One turn moves every row onto another: examples first, then more rows asked:
K_550: 5  18  12  -8  -24  41  -112  193  161  42  -59  146
K_90: -2  144  76  -88  27  -243  -28  -3  129  37  180  75
K_85: -160  -111  -101  -22  150  -78  323  152  51  -154  -156  -1
K_421: -82  240  -93  15  -53  -185  195  85  212  -99  -38  -179
K_907: 107  -14  -23  -120  217  94  147  -35  -52  -95  12  -20
K_451: -147  -8  -95  191  111  -222  214  41  108  216  -205  60
K_58: 88  32  -128  -108  -30  -103  140  142  83  116  -85  282
K_27: 57  61  -8  338  -90  -160  204  -193  133  -135  -8  22
K_980: -49  128  -7  104  -77  90  238  34  -196  45  144  -128
K_490: -133  -72  -78  112  98  -170  -85  -111  -79  53  -66  62
K_131: -155  -78  73  153  -81  -160  65  77  -238  90  -106  114
K_784: -39  153  -17  55  -98  139  201  126  176  51  -47  -188
K_78: 18  193  12  22  -105  -187  -50  194  70  -61  -116  259
K_356: -288  7  -105  292  106  -41  21  67  70  98  -70  90
K_406: 136  164  -14  -1  52  -20  75  38  -12  176  166  209
K_310: 49  151  101  61  11  -250  80  249  -45  62  145  221
K_832: -68  192  -227  160  4  -206  267  263  41  -119  40  27
K_927: 149  12  16  146  -159  -24  316  -104  139  -30  130  130
K_137: -133  228  36  270  7  -107  84  -7  44  144  -252  40
K_308: -8  -127  43  147  55  -206  49  82  -88  182  -225  -24
K_901: -316  64  20  148  -93  -49  219  -24  -12  166  -104  110
K_461: 28  137  -50  115  205  11  126  62  77  -180  -286  -36
K_763: -107  28  3  -188  -129  -169  66  57  150  39  -46  169
K_68: -4  14  198  -41  48  -55  112  162  -72  -201  -25  -125
K_623: -185  109  -62  88  95  113  143  66  -50  -262  -128  82
K_489: 141  3  35  293  -153  -84  185  66  125  -155  181  144
K_204: 35  159  4  -103  137  -177  217  -41  -124  -239  -14  44
K_608: -72  85  19  -15  9  28  408  71  -59  -81  -251  37
K_685: 92  256  72  117  -52  -94  180  -28  -71  39  -38  -242
K_170: 0  -93  86  307  -182  -68  324  -77  107  -40  -5  -15
K_368: 93  81  -122  148  128  -300  212  87  -10  4  45  -203
K_253: 133  -28  -34  128  -108  -210  253  -92  207  -117  165  75
K_650: -14  180  -247  145  -6  176  271  183  32  40  56  66
K_438: -5  107  -3  122  29  -108  16  -151  -161  146  -196  113
K_23: -38  9  -198  205  113  -50  154  147  -135  -36  227  -82
K_786: 84  -104  -26  360  -91  -158  360  -24  80  -54  6  50
K_206: 155  26  65  57  152  -24  206  259  -186  -131  -59  78
K_470: 39  -51  -75  365  -65  9  213  -163  90  -94  75  78
K_29: 85  42  188  -31  -14  -60  1  186  112  186  98  25
K_711: 191  23  107  249  -142  -80  163  16  217  -112  77  0

K_58 turns into -> K_490
K_90 turns into -> K_137
And these:
K_23 turns into -> K_832
K_85 turns into -> K_204
K_927 turns into -> K_470

